A hidden rule labels the rows of this table. It goes by one to three of the table's principal directions, not those with the most spread.
tensor([-1.6, -0.8, 0.4, -1.8, 1.0, 0.1, -1.2, 2.2, -4.3, -0.4, -0.6, -0.5, 1.8, -0.9, -3.1, 0.7, 0.1, 3.0, 0.9, -2.0, 3.2, 4.6, 1.4, -0.6, 2.5, 1.2, -2.7, 0.4, 1.5, 3.7, 0.9, 4.0]) B
tensor([0.0, -1.1, 0.3, -0.8, -0.1, 0.2, 0.9, 0.7, -1.8, 0.4, 1.5, -1.7, 0.5, -0.2, -0.3, 2.0, -1.4, 1.4, 0.6, -1.0, 0.5, 0.0, 1.3, 0.3, -0.2, -0.6, 0.6, -1.2, -1.4, -0.2, -0.1, -1.3]) B
tensor([-1.2, 0.1, -0.8, -1.4, -0.8, -0.6, 0.6, 1.6, 1.6, 0.0, -3.3, 0.6, 0.1, -0.3, -0.3, -2.0, 0.0, -1.9, -2.4, 1.1, 1.3, 0.6, -1.6, -1.5, 1.0, 0.6, 0.0, 1.8, 1.8, 0.7, 1.7, 1.5]) C
tensor([0.0, 0.7, -1.3, 0.5, 0.0, -0.9, -1.3, -1.5, 0.9, -0.5, 0.8, 0.6, -0.8, 0.5, 0.1, -0.9, 1.8, 0.2, 0.0, 0.4, -0.2, 0.7, -0.6, -0.9, -0.3, 0.2, -0.8, 0.3, 0.9, -0.1, -0.4, 0.3]) C
tensor([0.7, -0.5, 1.2, 0.3, 0.4, 1.1, -0.4, -0.2, -2.9, 0.2, 1.1, -0.6, 1.4, 0.1, -0.7, 1.6, -0.4, 1.6, 1.7, -1.3, -1.3, -0.5, 1.8, 1.0, -1.4, -1.1, -1.5, -1.1, 0.0, 0.8, -0.6, 0.6]) B
tensor([-0.3, 0.8, -1.0, -0.3, 0.6, -0.8, 0.7, -0.8, 2.3, 0.2, 1.3, -0.3, -3.0, -0.5, 0.5, -0.3, 0.0, -1.2, -0.8, 1.2, 0.9, 0.9, -2.3, -0.9, 1.2, 0.1, 1.0, 0.4, -1.2, -2.2, -1.1, -2.9]) A
tensor([1.1, 0.3, -0.1, 1.2, -0.2, -0.1, 0.5, -1.4, 0.6, 0.2, 0.0, -0.2, -0.5, -0.3, 0.6, -0.7, 0.0, -1.5, -0.6, 0.4, -0.6, -1.5, -1.3, 0.0, -1.1, -0.9, 0.1, 0.9, -1.1, -0.3, -1.5, -0.8]) B
tensor([-0.2, 0.4, 0.6, -0.7, 0.5, -0.2, 0.9, 0.9, -1.4, -0.7, -0.6, -1.0, 1.7, -1.1, -0.5, 0.6, -0.1, 0.7, 0.3, -0.8, 1.4, 0.9, -0.3, -0.2, 0.3, 0.2, -0.2, 0.5, -1.1, 1.1, -0.6, 2.0]) A
tensor([0.1, 0.1, -0.9, 0.3, -0.3, 0.0, 0.2, -0.2, 0.3, 0.1, 1.7, 0.9, -0.8, 0.5, 0.8, -0.8, 0.6, 0.3, 0.7, 0.0, 0.7, 0.3, 0.6, 0.0, 0.6, 0.5, 1.2, 0.2, -0.5, 0.1, -0.1, -1.4]) D
tensor([0.7, 0.1, 0.4, 0.0, 1.1, -0.3, 1.3, -1.2, 0.3, 0.1, 2.2, -2.0, -0.7, -1.4, 0.8, 2.0, -0.7, 0.3, 0.5, 0.0, -0.2, -0.7, -0.8, 0.4, -0.8, -1.2, 0.7, -0.8, -2.7, -2.5, -2.2, -3.1]) B
tensor([-0.3, -0.6, -1.4, 0.0, -0.5, -0.4, -2.3, -1.2, 0.3, -0.6, 0.6, 2.1, -0.5, 1.4, -1.0, -0.5, 2.8, 0.6, 0.7, 0.0, -2.0, 0.6, 0.8, -0.7, -1.1, -0.3, -2.7, -0.3, 3.5, -0.1, 1.0, 1.0]) A
tensor([0.3, -0.5, 1.0, -0.2, 0.4, 0.7, 0.5, 0.5, -1.0, 0.3, 0.0, -0.6, 0.7, -0.5, -0.3, 1.4, -0.7, 0.0, 0.5, -0.8, -0.2, -0.3, 0.5, 0.7, 0.1, -0.2, 0.0, -0.6, -1.0, 0.0, -0.2, 0.3]) B
tensor([-0.4, 0.8, -1.3, 0.0, 0.6, -1.0, -1.0, -1.1, 0.3, -0.7, 1.3, 0.6, -1.0, -0.1, -0.3, -0.8, 1.9, 0.8, 0.5, 0.2, 1.0, 2.1, -0.8, -1.0, 0.7, 0.5, -0.9, 0.6, 0.6, 0.1, -0.7, 0.1]) B
tensor([0.8, -0.4, 1.2, 0.8, 0.3, 0.9, 0.7, -0.4, -0.8, 0.4, 1.6, -0.1, -0.7, 0.2, -0.1, 1.3, -1.0, 0.1, 1.3, -0.3, -1.1, -1.2, 0.4, 1.2, -0.6, -1.1, 0.5, -0.8, -1.5, -1.1, -1.1, -1.9]) B
tensor([0.1, -0.3, 0.2, -0.5, 0.9, -0.4, 0.1, -0.4, -1.5, -0.6, 0.0, -0.5, 1.1, -1.3, -1.0, 0.7, 1.0, 0.5, 0.6, -0.5, 0.2, 0.7, -0.4, -0.3, -0.7, -1.0, -2.0, 0.7, 0.1, 0.4, -1.0, 0.9]) B
tensor([-0.7, -0.8, -1.2, -1.4, -1.7, 0.2, 1.2, 2.0, 0.5, 0.7, -0.8, 0.7, -0.1, 0.8, 0.3, -1.3, -0.5, -0.9, -1.3, 0.2, 1.1, 0.0, 0.5, -0.9, 0.8, 0.4, 1.3, 0.7, 0.9, 0.7, 1.9, -0.4]) A
tensor([0.5, -1.4, 0.4, -0.2, 0.5, 1.0, -0.6, -0.2, -4.2, 0.5, 2.0, 0.0, 0.9, -0.4, -1.8, 0.7, 0.2, 2.4, 1.8, -1.5, -0.1, 0.9, 2.0, 0.5, -0.9, -1.7, -3.0, 0.1, 0.9, 1.7, -0.7, -0.1]) B
tensor([0.8, -0.3, 0.8, 0.6, -0.7, 1.0, 0.7, 0.4, 0.1, 0.6, 0.0, 0.1, 0.8, 0.6, 0.9, 0.3, -1.2, 0.0, 0.1, -0.2, -1.2, -2.2, 1.1, 1.2, -1.1, -0.4, 1.1, -0.6, -0.5, -0.3, 0.3, -0.6]) C
tensor([-0.2, -0.2, -0.6, -0.8, 0.6, -0.6, 0.0, 0.0, -0.5, 0.0, 0.2, -0.8, 0.6, -1.4, -0.2, 0.1, 0.5, 0.8, -0.4, -0.5, 1.7, 1.4, -0.1, -0.6, 0.6, 0.3, -0.6, 0.6, -0.3, 0.6, -0.4, 0.3]) B
tensor([0.5, -0.8, 1.0, -0.6, 0.8, 1.1, 0.7, 1.0, -3.2, 0.6, 1.0, -0.9, 1.8, -1.3, -0.6, 0.9, -0.9, 2.2, 1.0, -1.5, 1.3, 0.6, 1.7, 0.9, 0.1, -0.6, -0.8, 0.2, -0.8, 1.5, -0.6, 0.1]) D
tensor([0.8, 0.0, -0.2, 0.6, 0.2, -0.1, -0.7, -1.0, -1.1, -0.5, 0.7, 0.0, 1.7, -0.4, 0.5, 0.2, 1.4, 1.2, 1.0, -0.8, -0.4, -0.4, 1.1, 0.3, -1.3, -0.2, -0.7, -0.1, -0.1, 0.9, -0.6, 1.1]) B
tensor([0.0, -1.3, -0.4, -1.2, -0.4, 0.9, 0.9, 1.1, -0.8, 1.1, 1.0, 0.3, -0.1, -0.3, -0.1, 0.0, -0.4, 0.6, 0.0, -0.6, 0.6, 0.1, 1.3, 0.2, 0.3, -0.5, 0.0, 0.2, 0.4, 0.0, 0.7, -1.7]) B
tensor([-0.2, 0.3, 0.3, 0.3, 0.5, -0.5, -0.8, -0.5, -0.4, -0.7, -2.1, 0.3, 1.0, -0.6, -0.5, -0.9, 1.0, -0.7, -0.2, 0.6, -0.6, 0.0, -0.7, -0.4, -0.8, -0.5, -1.8, 0.9, 1.6, 1.0, 0.2, 1.8]) D
tensor([-0.4, -0.8, 0.5, -1.1, -0.5, 0.8, 1.3, 1.5, -0.9, 0.8, -0.6, -0.3, 0.1, 0.1, -0.3, 0.0, -1.6, -0.3, -0.5, 0.5, -0.3, -0.8, 0.5, 0.0, -0.5, -1.3, -0.2, 0.0, 0.9, -0.2, 1.0, -1.4]) B
tensor([-0.7, -0.9, 0.0, -1.2, 0.1, 0.1, -0.3, 1.3, -2.0, 0.1, -0.3, -0.6, 1.4, -0.5, -1.0, 0.5, -0.1, 1.5, 0.1, -1.1, 1.4, 1.6, 1.3, -0.3, 0.8, 0.4, -1.0, -0.1, 0.7, 1.7, 0.9, 1.6]) B
tensor([0.4, -0.5, 0.8, 0.8, -0.6, 1.2, -0.3, 0.3, -0.5, 0.4, 0.5, 0.9, 0.0, 1.4, 0.2, 0.4, -0.7, 0.2, 1.0, -0.3, -1.5, -1.3, 1.6, 1.2, -0.4, -0.1, 0.6, -1.1, 0.2, 0.0, 0.8, -0.5]) C
tensor([-1.0, -2.4, 0.7, -2.6, -1.6, 1.3, 1.7, 4.3, -3.3, 0.8, -0.6, -0.6, 2.5, 0.5, -1.7, 1.7, -2.2, 1.8, 0.1, -2.4, 1.9, 0.9, 3.1, 0.4, 1.3, 0.5, 0.7, -0.6, 0.1, 2.3, 2.5, 2.0]) A
tensor([-0.1, -0.9, -0.4, -1.0, -0.6, 0.5, 1.2, 0.9, 0.3, 0.7, 0.9, 0.5, -0.9, 0.1, 0.0, 0.0, -0.5, -0.1, -0.2, 0.1, 0.1, -0.3, 0.3, 0.0, 0.1, -0.7, 0.4, 0.2, 0.3, -1.1, 0.5, -2.2]) B
tensor([-0.1, -0.3, 0.4, 0.0, 0.4, 0.5, 0.0, 0.1, -0.4, 0.1, 0.8, 0.5, -0.6, 0.1, -0.4, 0.5, 0.0, 0.3, 0.9, -0.3, -0.2, 0.4, 0.4, 0.4, 0.6, 0.0, -0.1, -0.4, -0.1, -0.4, -0.1, -0.6]) A
tensor([0.1, 0.7, 0.3, -0.7, 0.2, -0.3, 2.1, 0.4, 2.6, 0.6, -1.8, -2.0, -0.4, -1.3, 1.7, 0.1, -2.0, -2.4, -2.4, 1.5, 0.2, -1.8, -2.2, -0.4, -0.3, -0.3, 2.1, 0.2, -1.7, -2.1, -0.3, -1.9]) A
tensor([0.2, -0.5, 0.3, -1.3, -1.2, 0.7, 3.0, 1.7, 1.6, 1.3, -0.7, -1.4, -0.3, 0.0, 1.5, 0.6, -3.0, -1.9, -1.8, 0.9, -0.5, -2.7, -0.3, 0.2, -0.8, -1.0, 2.8, -0.6, -1.3, -2.2, 0.8, -3.1]) C
tensor([1.7, -0.5, 2.8, -0.2, 0.9, 1.8, 3.1, 0.8, -3.0, 0.4, 1.7, -2.7, 2.4, -1.6, 0.2, 3.6, -2.6, 1.2, 1.9, -1.8, -0.7, -2.2, 1.0, 2.1, -1.9, -2.0, 0.9, -1.2, -4.2, -0.9, -2.4, -1.0]) B
tensor([-0.8, -1.0, 0.4, -1.0, 0.4, -0.5, -1.2, 1.0, -3.1, -0.9, -2.0, -0.7, 3.3, -1.1, -2.2, 0.9, 1.0, 1.7, 0.2, -2.0, 1.5, 2.2, 1.1, -0.5, 0.5, 0.8, -2.6, 0.4, 1.1, 3.3, 0.7, 5.2]) B
tensor([0.3, 0.5, -0.8, 0.5, 0.9, -1.2, -1.1, -2.4, 0.6, -1.0, 0.3, 0.3, -0.1, -0.9, -0.2, -0.5, 2.5, 0.0, 0.2, 0.6, -1.0, 0.2, -1.4, -0.7, -1.6, -1.1, -2.5, 0.9, 1.1, -0.7, -1.4, 0.2]) B
tensor([0.2, 0.3, -0.9, 0.2, 0.5, -0.4, -0.4, -0.9, -0.9, 0.1, 1.6, -0.3, -0.5, -0.6, 0.0, -0.9, 0.6, 1.2, 0.2, 0.0, 1.2, 1.2, -0.1, -0.5, 0.1, -0.3, -0.8, 0.8, -0.1, 0.7, -1.1, -0.9]) C
tensor([-0.3, 0.6, -1.5, -0.1, -0.5, -0.7, 0.8, -0.4, 2.3, 0.4, 1.8, 0.2, -3.0, 0.6, 0.9, -1.0, -0.2, -0.9, -0.7, 1.2, 0.9, 0.5, -1.4, -0.8, 1.0, 0.2, 2.0, 0.3, -1.0, -1.8, -0.5, -3.4]) C
tensor([0.0, 0.2, 0.5, 0.1, -0.7, 0.5, 1.6, 1.0, 2.6, 1.0, -1.6, -0.2, -1.4, 0.3, 1.5, -0.5, -2.3, -2.8, -1.7, 1.3, -0.1, -1.9, -0.9, 0.4, 1.0, 0.6, 3.2, -0.2, -1.3, -1.5, 0.9, -2.2]) B
tensor([-0.7, 0.5, -1.7, 0.2, -1.0, -0.8, -1.4, -0.5, 2.9, -0.3, -0.8, 1.8, -1.4, 1.4, 0.2, -1.9, 1.6, -0.8, -1.2, 1.1, -0.4, 0.5, -0.7, -1.0, 0.4, 1.1, -0.1, 0.5, 2.4, -0.4, 1.3, 0.6]) C
tensor([0.4, 1.4, -0.6, 1.4, 1.7, -1.9, -1.7, -3.2, -0.1, -1.8, -0.3, 0.1, 0.2, -1.4, -0.7, -0.9, 3.2, -0.2, 0.5, 0.5, -0.2, 1.2, -2.5, -1.1, -1.1, -0.6, -3.2, 1.7, 0.4, 0.6, -2.5, 2.1]) B
tensor([-0.8, 1.2, -0.9, 0.1, 1.0, -0.7, -1.8, -0.8, 1.4, -0.3, -0.4, 0.5, -2.0, -0.1, -0.8, -0.9, 1.2, -0.5, -0.7, 0.4, 1.3, 2.9, -1.8, -1.1, 2.4, 1.9, -0.8, 0.5, 0.7, 0.2, -0.3, 1.3]) A
tensor([0.2, -0.6, 0.3, -0.2, -0.5, 0.1, 0.6, 0.2, -0.7, 0.0, 0.0, -0.3, 1.0, 0.1, 0.1, 0.5, -0.4, 0.3, 0.2, 0.0, -1.0, -1.3, 0.7, 0.3, -1.6, -1.3, -0.3, -0.3, 0.3, -0.2, 0.3, -0.4]) C
tensor([0.7, 0.3, 0.1, 1.0, 0.8, 0.1, -0.4, -1.3, -0.9, 0.0, 1.8, 0.0, -0.3, -0.3, 0.4, 0.0, 0.4, 1.0, 1.2, -0.1, -0.2, -0.1, 0.4, 0.5, -0.6, -0.6, -0.5, -0.1, -0.6, 0.0, -1.3, -1.3]) C
tensor([0.3, 1.3, -0.8, 2.2, 1.0, -1.7, -2.5, -3.2, 1.1, -1.0, -0.7, 0.5, -0.7, -0.3, 0.5, -2.0, 2.3, -0.8, -0.2, 1.3, -0.6, 0.2, -1.7, -0.8, -0.7, 0.2, -1.5, 1.0, 0.9, 0.6, -1.2, 0.7]) B
tensor([0.1, 0.6, -0.9, 0.3, 0.4, -0.7, -1.0, -1.3, 0.9, -0.4, -0.9, 0.4, 0.0, -0.7, 0.1, -1.4, 1.7, -0.5, -0.8, 0.6, 0.1, 0.5, -1.2, -0.9, -0.4, 0.0, -1.5, 1.3, 1.2, 0.4, -0.4, 0.9]) B
tensor([0.3, 1.0, -0.4, 0.6, -0.1, -0.1, 0.1, -0.5, 2.4, 0.5, -1.0, 0.1, -0.8, 0.0, 1.7, -1.4, -0.3, -1.6, -1.4, 1.2, 0.0, -1.0, -1.0, -0.2, 0.3, 0.8, 1.6, 0.3, -0.3, -0.6, 0.2, -0.9]) A
tensor([-0.8, -2.3, -0.1, -2.3, -1.2, 1.0, 2.0, 3.2, -2.3, 1.4, 0.2, -0.4, 0.6, 0.0, -0.8, 0.5, -2.0, 0.7, -0.3, -1.1, 2.0, 0.6, 2.2, 0.0, 1.4, -0.2, 1.0, 0.0, 0.0, 1.2, 1.9, -1.3]) B
tensor([-0.5, 0.3, -1.5, 0.2, -0.6, -1.3, -1.0, -0.8, 0.7, -0.6, -1.1, 1.0, -0.3, 0.4, -0.3, -2.3, 1.7, -0.7, -1.0, 1.0, 0.0, 0.4, -1.1, -1.4, -0.6, -0.3, -1.4, 1.5, 2.2, 0.9, 0.4, 0.8]) C
tensor([-0.3, 0.5, 0.0, 0.5, 0.5, -0.6, -0.1, -0.5, 1.2, -0.3, 0.1, 0.1, -1.0, -0.1, 0.6, -0.3, 0.1, -0.5, 0.1, 0.8, 0.3, 0.1, -0.7, 0.0, 0.7, 0.5, 1.1, -0.1, -0.7, -0.8, -0.1, -1.2]) A
tensor([-0.6, -1.2, -0.9, -2.0, -1.2, 0.8, 1.4, 1.7, 0.7, 1.2, 0.5, 0.3, -1.4, 0.6, -0.2, 0.2, -1.0, -0.6, -1.1, 0.2, 0.0, -0.1, 0.4, -0.5, 0.4, -0.6, 0.5, -0.2, 1.0, -1.4, 1.4, -2.2]) A
tensor([-0.6, 0.0, -0.3, 0.1, -0.6, -1.3, 0.2, -0.1, 1.1, -1.0, -0.3, -0.6, -0.7, 0.7, -0.5, 1.1, -0.1, -1.0, -0.2, 0.0, 0.1, 0.2, -1.2, -0.6, 0.6, 0.7, 1.4, -0.6, -1.6, -0.7, -0.1, 0.7]) B
tensor([0.2, 0.0, -0.6, 0.9, 0.7, -0.5, -0.8, -1.6, 0.0, -0.4, 2.3, 1.1, -1.4, 0.0, 0.0, -0.2, 1.4, 0.8, 1.5, 0.1, -0.1, 0.7, 0.1, 0.3, 0.2, -0.3, -0.4, 0.1, -0.2, -0.7, -1.0, -1.9]) B
tensor([0.5, 1.0, -1.0, 0.4, 1.0, -0.1, 0.4, -1.1, -0.4, 0.6, 1.6, -0.1, -1.1, -1.3, 1.1, -2.0, 0.6, 0.0, 0.0, 0.7, 1.6, 0.9, -0.8, -0.6, 0.4, -0.4, 0.0, 1.5, -0.7, 0.5, -1.6, -2.5]) C
tensor([0.2, -0.3, -0.7, 0.5, 0.6, 0.1, -1.9, -1.7, -1.0, -0.3, 1.8, 1.5, -0.9, 0.5, -0.9, -0.1, 2.3, 0.8, 1.6, -0.2, -1.6, 0.8, 0.8, -0.1, -0.8, -0.8, -2.7, -0.3, 2.1, -0.1, -0.4, -0.4]) B
tensor([-0.4, 0.9, -0.5, 0.3, 0.2, -0.7, -0.6, -0.8, 1.6, -0.3, -0.5, 0.1, -1.5, 0.3, -0.3, -0.6, 0.4, -1.1, -0.9, 0.9, -0.1, 0.6, -1.9, -0.9, 0.4, 0.3, -0.3, 0.4, 0.4, -0.7, -0.4, 0.2]) B
Here are more rows. What is the label of each one?
tensor([0.2, -0.6, -0.5, 0.2, -0.1, 0.2, -1.4, -0.7, -1.8, 0.1, 1.3, 0.5, 0.2, 0.6, -0.8, -0.1, 0.9, 1.5, 0.9, -0.7, -0.6, 0.6, 1.4, -0.1, -0.8, -0.6, -1.9, -0.3, 1.5, 1.0, 0.0, 0.3]) -> D
tensor([-0.1, 0.1, 0.4, 0.3, 0.9, -1.0, -1.0, -0.5, -1.7, -1.2, -0.7, -0.6, 2.0, -1.0, -1.1, 0.6, 1.2, 1.5, 0.7, -1.0, 0.9, 1.3, -0.1, -0.1, -0.2, 0.3, -1.7, 0.5, -0.1, 1.8, -0.8, 3.2]) -> A
tensor([0.4, 1.1, -1.5, 1.4, -0.1, -1.1, -0.5, -2.4, 3.8, 0.3, -0.3, 0.5, -2.6, 0.2, 2.1, -2.1, 0.8, -2.8, -1.7, 2.2, -0.8, -1.4, -2.1, -0.8, -0.2, 0.2, 1.4, 0.6, -0.1, -1.8, -0.5, -2.8]) -> B
tensor([0.2, -0.3, 0.6, -0.1, -1.0, 0.1, 0.9, 1.4, -0.9, -0.2, -1.7, -0.6, 2.8, 0.0, 0.3, 0.0, -0.8, 0.4, -0.5, -0.7, 0.4, -1.2, 1.0, 0.3, -0.8, 0.2, 0.8, 0.3, -0.4, 1.7, 0.8, 2.4]) -> B
tensor([1.1, -0.4, 1.3, 1.0, 0.4, 0.9, 0.4, -0.7, -1.3, 0.0, 1.6, -0.1, 0.8, 0.0, 0.3, 1.4, -0.3, 0.9, 1.9, -0.6, -1.7, -1.7, 1.3, 1.6, -1.6, -1.3, 0.0, -1.0, -1.2, -0.7, -1.0, -1.2]) -> D
tensor([0.2, -1.2, 2.0, -0.7, 0.0, 1.7, 0.8, 2.1, -2.8, 0.5, -0.3, -0.6, 2.3, -0.3, -1.2, 2.0, -1.7, 1.6, 1.0, -2.0, 0.3, -0.1, 2.1, 1.5, 0.3, 0.0, -0.3, -0.8, -0.7, 1.3, 0.5, 1.9]) -> D
tensor([-0.8, -0.1, -0.5, -1.5, -0.2, -0.7, 0.8, 0.6, 1.4, -0.8, -1.4, 0.5, 0.2, -0.5, -0.5, 0.0, 1.1, -0.9, -0.8, 0.5, -0.1, 0.3, -1.3, -0.9, -0.3, -0.3, -0.8, 0.8, 1.2, -1.1, 0.7, 0.8]) -> C
tensor([-0.5, -0.6, 0.3, -1.2, -0.2, 0.2, 0.9, 1.4, -1.0, 0.2, 0.1, -1.1, 0.5, -0.2, -0.2, 1.2, -1.2, 0.5, 0.0, -0.5, 0.8, 0.4, 0.7, 0.0, 0.5, 0.0, 0.8, -0.7, -0.7, 0.0, 0.6, -0.3]) -> C
tensor([-1.2, 0.7, -1.9, 0.2, -1.9, -0.7, 0.5, 0.7, 5.0, 1.0, -0.4, 1.4, -4.6, 2.5, 1.9, -2.5, -1.3, -3.2, -2.4, 2.7, 0.5, -0.5, -1.5, -1.1, 2.4, 1.8, 4.5, -0.2, 0.1, -2.1, 2.2, -3.9]) -> D
tensor([-0.3, -1.1, 1.4, -1.6, -0.3, 1.4, 1.5, 2.9, -1.7, 0.6, -0.8, -0.5, 1.8, -0.3, -0.8, 1.5, -1.9, 1.1, 0.2, -1.3, 0.7, 0.0, 1.6, 0.9, 0.6, 0.1, 0.3, -0.5, -0.1, 0.6, 1.2, 1.1]) -> B
tensor([0.1, 1.2, -1.2, 1.0, -0.8, -0.8, -0.2, -0.9, 3.7, -0.2, -0.6, 0.8, -1.4, 1.0, 2.0, -1.5, 0.5, -1.9, -1.3, 1.3, -0.3, -1.0, -1.2, -0.4, 0.4, 1.5, 2.6, 0.0, -0.5, -1.2, 0.4, -0.7]) -> A
tensor([0.5, -0.2, 1.0, 0.3, 1.0, 0.2, 0.0, -0.3, -1.7, -0.3, 0.8, -0.4, 1.4, -1.0, -0.4, 1.0, 0.1, 1.7, 1.3, -0.8, 0.1, 0.1, 0.8, 1.0, -0.6, -0.6, -1.0, 0.0, -0.5, 0.4, -0.9, 0.4]) -> C
tensor([-0.2, 0.0, 0.0, -0.2, 0.9, -1.1, -0.4, -0.4, -2.6, -1.6, 0.9, -0.7, 2.0, -1.0, -1.1, 1.1, 1.7, 2.2, 1.7, -1.4, 1.2, 1.9, 0.4, -0.3, -0.2, 0.0, -1.4, 0.2, -0.8, 1.6, -1.1, 2.4]) -> C
tensor([0.5, 1.0, 0.1, 0.4, 0.2, -0.6, 1.0, -1.1, 3.4, -0.4, -0.9, -0.3, -0.8, -0.5, 1.3, 0.3, 0.1, -2.4, -1.1, 1.2, -1.3, -1.9, -2.4, 0.0, -0.9, -0.2, 1.3, 0.1, -1.3, -2.8, -0.9, -1.0]) -> B
tensor([0.2, -1.0, 0.4, -1.5, -0.7, 1.2, 2.0, 1.4, -0.1, 0.6, 0.0, 0.2, 0.6, 0.1, 0.4, 0.8, -0.8, -0.6, 0.1, 0.2, -1.5, -1.8, 0.9, 0.4, -1.5, -1.6, 0.2, -0.4, 0.7, -1.5, 1.0, -1.8]) -> B
tensor([-0.5, -0.3, 0.3, -1.4, -0.8, -0.2, 2.1, 1.6, 1.6, 0.3, -1.5, -1.4, -0.1, -0.2, 0.3, 1.1, -2.0, -1.6, -1.7, 0.5, 0.1, -1.1, -1.2, -0.4, 0.0, -0.2, 1.8, -0.3, -1.2, -1.6, 0.7, -0.6]) -> C
tensor([0.8, 1.2, -0.2, 1.3, 0.3, -1.0, 0.1, -1.9, 1.1, -0.6, -0.8, -0.6, 0.2, -0.7, 0.8, -1.0, 0.8, -1.3, -0.8, 0.8, -0.5, -1.2, -2.2, -0.6, -1.5, -0.7, -0.4, 1.2, -0.9, -0.2, -1.8, 0.4]) -> D
tensor([0.9, -1.1, 1.5, 0.0, 0.2, 1.2, 1.4, 0.6, -2.2, 0.6, 1.2, -0.8, 1.3, -0.7, -0.2, 1.8, -1.4, 1.0, 1.3, -1.3, -0.3, -1.2, 1.5, 1.5, -0.8, -1.3, 0.2, -0.5, -1.7, 0.0, -0.8, -1.0]) -> B
tensor([-0.1, -0.2, 0.4, -0.3, -0.4, 0.7, 0.6, 1.2, 0.0, 0.6, -0.9, 0.2, 0.3, 0.2, 0.3, -0.5, -1.0, -0.4, -0.5, 0.0, 0.5, -0.4, 0.5, 0.3, 0.7, 0.5, 1.0, 0.2, 0.0, 0.6, 0.9, 0.1]) -> D
tensor([-0.8, -2.0, 0.0, -1.4, -1.8, 1.5, 1.1, 2.7, -0.7, 1.2, 0.3, 1.7, -0.9, 1.8, -1.1, -0.1, -1.4, 0.0, 0.1, -0.2, -0.5, -0.4, 1.9, 0.4, 0.6, -0.7, 0.3, -0.3, 1.9, -0.2, 2.5, -1.5]) -> C
tensor([-0.5, 1.4, -0.9, 0.3, -0.2, -1.4, -0.8, -0.5, 2.9, -0.8, -2.8, 0.0, 0.2, -0.3, 1.0, -1.6, 1.0, -1.7, -2.1, 1.0, 0.8, 0.3, -1.9, -1.2, 0.8, 1.9, 0.9, 0.9, 0.4, 0.4, 0.6, 2.3]) -> A
tensor([0.3, 1.0, -1.0, 0.7, 0.1, -0.6, -0.2, -1.4, 4.0, 0.5, -0.8, 0.6, -2.1, -0.2, 1.6, -1.9, 0.5, -2.3, -2.0, 1.9, -0.3, -1.0, -2.2, -0.5, 0.2, 0.5, 1.0, 1.0, 0.2, -1.9, -0.3, -1.9]) -> B
tensor([0.0, 1.0, -1.3, 1.4, -0.2, -1.1, -2.0, -1.8, 0.9, -0.4, 0.3, 0.4, -1.0, 0.9, 0.5, -1.6, 1.3, -0.1, -0.4, 0.6, 0.1, 0.6, -0.5, -0.8, 0.1, 0.9, -0.1, 0.2, 0.5, 0.9, -0.3, 0.6]) -> D
tensor([-0.5, 0.8, 1.3, 0.6, 0.5, -0.7, -0.8, 0.2, -0.4, -1.5, -2.0, -0.6, 1.2, 0.1, -1.4, 1.3, 0.2, -0.3, 0.4, -0.7, 0.1, 1.0, -1.2, -0.1, 0.7, 1.2, -0.4, -0.3, -0.9, 1.0, -0.4, 4.5]) -> B
tensor([0.2, 1.4, -1.9, 1.2, -0.4, -1.3, -1.3, -2.3, 4.1, -0.5, -0.2, 1.6, -2.0, 0.8, 1.5, -2.3, 2.3, -1.7, -1.2, 1.9, -1.2, -0.7, -1.9, -0.9, -0.5, 0.6, 0.3, 0.7, 1.3, -1.6, -0.1, -0.9]) -> D
tensor([-0.5, 0.1, -0.4, -0.9, -0.4, -0.7, 1.2, 0.8, 1.1, -0.2, -0.4, -0.7, -0.3, -0.3, -0.1, 0.3, -0.6, -0.6, -1.0, 0.0, 1.3, 0.5, -1.2, -0.7, 0.9, 0.5, 1.3, 0.4, -1.2, -0.5, -0.1, 0.1]) -> D
tensor([0.3, -0.1, 1.4, -0.2, 0.5, 0.9, 1.7, 1.0, -1.0, 0.6, 1.1, -1.2, -0.3, -0.4, 0.1, 1.7, -2.2, 0.2, 0.8, -0.6, 0.5, -0.3, 0.2, 1.0, 0.7, -0.3, 1.7, -0.9, -2.6, -0.8, -0.8, -1.6]) -> C
